One turn moves every row onto another: examples first, then more rows asked
j530: 2.89,-1.83,0.30,-2.55,-1.17,-1.81,-2.04,1.85,0.35,1.71,1.06,-1.02,-0.46,-0.28,1.13,1.80,2.15,2.13,-0.56,-0.22,1.17,-0.47,-1.10
j466: -0.81,-0.86,1.23,0.99,-2.26,-0.22,0.13,0.01,0.49,1.61,0.51,0.48,-0.06,-0.35,0.48,0.45,1.65,-0.23,-3.71,-0.44,-0.85,2.37,0.92
j167: 1.55,0.18,-0.01,-0.29,-2.63,0.14,-2.67,2.88,0.53,0.12,-1.17,0.65,3.59,2.00,1.45,2.14,2.55,1.49,1.29,-2.44,-1.37,1.64,-2.28
j889: 2.08,0.38,-0.41,0.77,-1.92,0.05,-1.38,2.78,0.65,-0.90,-0.91,1.51,3.61,0.30,0.70,0.89,2.97,0.76,0.43,-0.87,-1.62,2.11,-2.81
j656: 2.97,-1.34,-0.21,-2.48,-2.39,-1.13,-0.41,1.25,0.69,2.64,1.14,-1.51,-0.05,-0.55,1.79,0.53,2.77,1.32,-0.69,1.04,0.61,-0.42,-1.98
j661: -0.81,-1.67,-0.70,-1.94,-2.39,1.20,-0.03,-0.45,3.30,1.43,-1.44,2.77,0.60,1.28,-0.48,3.69,2.13,0.46,-0.06,0.85,0.23,-0.96,0.06
j549: 2.24,-1.25,-1.37,0.44,-0.58,1.00,-1.42,0.77,-1.46,1.61,-3.05,-1.26,1.20,0.21,-1.10,1.72,0.16,2.01,-1.18,0.41,-2.93,0.84,0.28
j665: 0.00,-1.51,-2.26,-0.90,-4.41,1.30,-1.75,-0.26,1.05,1.36,-1.50,-0.97,2.81,3.41,0.37,-0.29,-0.25,-0.35,-2.16,-1.00,-0.38,0.13,0.03
j620: 2.92,-1.56,-0.10,-1.85,-1.99,-0.72,-0.57,0.37,1.35,1.95,0.82,-1.18,-0.12,-0.42,1.59,-0.28,1.83,1.79,-0.65,0.23,1.90,-1.25,-1.97
j82: 2.11,-0.87,-0.64,-0.44,-1.43,0.26,-0.89,0.68,-1.99,2.07,-2.67,-1.03,1.45,0.37,-1.22,2.21,0.18,1.92,-1.43,0.87,-3.43,0.42,0.36
j772: 0.20,-0.94,0.03,-1.87,-1.88,1.75,0.21,-0.64,3.08,0.30,-1.90,2.61,0.86,1.70,-1.26,3.52,1.80,0.84,0.50,-0.38,-0.26,-1.44,0.05
j216: 0.46,-1.21,1.31,1.21,-1.72,0.60,-0.05,-0.59,0.72,1.63,0.39,-0.04,-0.45,-0.43,0.40,0.12,1.85,0.02,-3.32,-1.15,-0.93,2.53,1.28
j700: 0.31,-1.40,-2.38,-0.54,-3.36,2.09,-1.88,-0.24,1.61,0.82,-1.17,-1.15,1.74,3.60,0.21,-0.39,0.04,-0.85,-2.07,-1.27,-0.84,0.16,0.23
j442: 1.74,-0.06,-0.72,0.30,-3.20,0.43,-1.27,2.19,0.74,0.48,-1.58,1.61,4.45,0.71,1.02,1.70,3.25,0.89,0.84,-0.56,-1.94,2.53,-2.48
j577: -0.60,-1.84,0.75,-1.21,-1.91,0.49,-1.72,-0.42,3.30,1.03,-0.51,3.43,0.49,1.97,0.24,3.71,1.53,1.12,0.23,-1.04,0.34,-0.66,0.26

j216 -> j700
j772 -> j889
j656 -> j661
Now these:
j82 -> j466
j577 -> j167

